The rows below come in pairs that one turn or mirror swaps. Which row does each named row swap with?
j_39:  26 -32  36 -24   9  29 -10   1   8   2   7  13  17  19  -6   3   2   4  -9 -14  -7  -6
j_717:   8 -11 -13 -11   9  25  11 -16   4  22  28   2  10  -3  -3  22   1 -15  12   9  -7   2
j_464:  19 -15  -3  -2  -9  22   8   6  -5 -30  20  14  13 -11  13  17 -11  -8 -10  -8  -8 -19
j_213:  -5 -28   4   1   1  28   2  -8  24   4  18   7  54  15 -19  13  -5  15  -6 -13 -15 -17
j_289:  18 -28   4 -10   5  33  -7  -9  11  -5  19  20  19  -4 -40  12 -11  13  -7  -5  -8 -35
j_418:  -4  -4 -25 -36   6  29  -4 -16  10   5  30  13  20   2  14  13   9 -14 -13  -5 -13 -11
j_933:  53 -18   0 -16  -5  28   0  -7   4  -5  20  10  36  14  17   2  -9   0 -10 -13 -14 -24
j_934:  31 -19  -8   0   0   6  13  -6  -4  -8  21  -2  13  17  22  19 -11   1  -1  16  -9 -23
j_438:  14 -39 -28 -26   3  35   6 -20   6  -3  10  12  15  16  24   6   0  25  -1  -2 -14 -12
j_231:  -5 -36  25 -10  -1  25   4 -15  11  -6  12   2  12  16 -29   8 -21   5  -8  -3  -9  -6
j_613:  10 -39 -12 -27  -2  26  -7 -13   9   1  24   6  49   6 -30  12 -12  20  -3 -12  -9  -8
j_321:  41 -19  -2  -9   4  30  -5 -17  -9   6  18  -2  23  -5  -7  33 -16   9  -5  11 -10  -2
j_874:   9 -24 -40 -20   1  21  -2 -12  16   2  17  10  40  -5  -8  12  -3  -4   2  -2  -6   5
j_950:   4 -18 -23 -27  17  27   2   9  14 -10  25  -6  19  -5  20   3 -14  21   3   0 -18   0
j_154:   7  -6 -32 -13  14  35   5  12  14   6  21  -5  24  -2  -1  -5  -7   3 -11  14 -25 -12
j_758:  -6 -18 -13 -18   6  31 -24 -19  13  20  27   6  16  17 -13   5 -26  21   2 -12 -19 -30
j_407:  23 -19  33  -7   6  37   4  -7   2  -8  21   0  41  10 -19  10 -10  10  -3 -10  -9  -1
j_326:  -5 -12 -11 -24  -6  25   1 -12   9 -17  11   7  24  17  13 -19 -25  12  -1   0 -31 -26
j_605:   0  -5 -21 -20  17  42 -17  -1   9   4  20  -2  27  13 -29   3 -10  10  -1 -10 -21 -23
j_82:  24 -14   2   9 -12  21  10  -9 -11   1  26  -3  11  -1  10  27 -19  -6  -7  -1   1 -30
j_396:   9 -11 -18 -25   0  29  -7 -13  -3  -3  11  12   0  13  40  11 -14   4  -3  -5 -10 -15
j_700:  24 -22 -24 -16   6  26   1   3   7  -5  34  26   7 -23   2  12  -7  -3  -8   9 -16  -9
j_920:  33 -13  -2  -3   1  23   7  -5  10   1  12  26  33  24   4  16  -9   4 -20 -32  -7 -24
j_488:  17 -45  18 -25   8  18   3  -2   6  -2   9  -2   6  19   6   7   0  26  -2  -6  -8 -32
j_425:  42 -23   4 -19   3  35  -2  -1  27   6  31   1  12  13 -17  -4  -4 -11   0  -2 -18 -16
j_812:   2 -44  16  -5   3  29  -1 -10  14  -6  18  19 -10  11 -19  10 -12   7  -5  -6  -7 -13
j_838:  18   6   9 -29   2  20  -6 -17  12 -12  18  -3  26   5 -31   5 -13  -3   5 -15  -9 -13
j_511:  21 -24  -1  -7   9  18  15  -8  17  -8  38 -16   7   5  12  11  -7  -3   1  19 -13  -1
j_361:   8 -14  -4 -27 -10  12  21  -6 -10  -7  18   2  13  -3  13  15  -4 -20  -2  -3   7  -8
j_102:  24 -17   8   1  -3   5  12  12   7  -4  16  24  29  18  22  11  -9   5 -23   3 -12  -9
j_989:  32 -33   3  -8   8  27 -12 -17  12  23  10   3   1  20   3  13  -8  23 -12  12  -7 -12
j_197:  24 -30  23 -28  -4  29   1 -13  20  -5   8  16  -5   7  -8   1 -11  -1  -7 -14 -18   3
j_127:  -9  -5   9 -28   8  24   2  -5   7   0  17  14  19   9   5   7 -28   7  -2   2  -6 -51
j_147: -10 -24  -2 -31 -18  32 -12 -19  13   2  10  18  23   9 -18  12 -23  12  14 -14   0  -7
j_506:   7 -28   8  -7 -11  28 -12 -23  21   6  -1  18  27  29  -2   4 -12  -3 -11 -21   8 -27
j_956:  -6 -22  -8 -28  15  29   3 -12  17  11  14 -21  22  24  19  -6  -6   5   2  12  -8 -18
j_588:   0  -4 -12 -21   2  30   2 -27   8   0   8  15  29  18 -27   1 -21  15   2  -7  17 -19
j_366: -11  -3 -23 -15   4  31   2  -4  14   4  16   4  18  -4  12  16 -20 -25 -10  -1 -16 -27
j_181: -16 -39   1  -8   0  24 -11  -9   3  20  14   9  38  -1  13   6 -13   6 -16  -6   5 -12
j_963:  -6 -10  25 -19  -2  20   4 -12   3   2  10   8   0  27 -26  10 -12  -3  -8  -5  -6 -14
j_475:  -6  -5 -17 -10   0  33   9  -3 -13   2  25  27  36  -5  -4   9 -10 -16 -18  -6  -8  -4
j_400: -12 -27 -13 -35  -1  23  -3 -23  17 -11  20  -3   4   5 -27  -5  -9  12  -2   0  -1 -21
j_890:  14 -10 -27 -15  -5  31  -2 -15  20   5   1  16  43 -18  15   0  -9  -6  -1  -8 -12  -9
j_836:   5 -10   6 -23  -5  21  -4 -13   2   2  14   6  60  25   8   7 -18   8  -4  -9  -5   3
j_924:  22 -26 -11 -18   3  23  -5 -11  15   5   6   2 -11  12  15  15   7  27  -7  -3  -3 -16
j_359:  12 -13  -5  -2   4  28 -16   0  17   3  16  13  39  25   4   2 -13  13 -34 -16   3 -27
j_49:   8 -16  -4 -13 -11  26  14  10  -8 -18  31  -3  16  -9  18   8 -10 -15  -3   3 -10  -5
j_776:  -3 -24   5 -35 -10  14   4 -12  22   8  10  36  27  -5  15  10  -9  -1   0   8  -2  -8

j_359 swaps with -> j_438
j_717 swaps with -> j_838
j_400 swaps with -> j_475
j_934 swaps with -> j_39
j_289 swaps with -> j_700
j_950 swaps with -> j_213
j_464 swaps with -> j_812

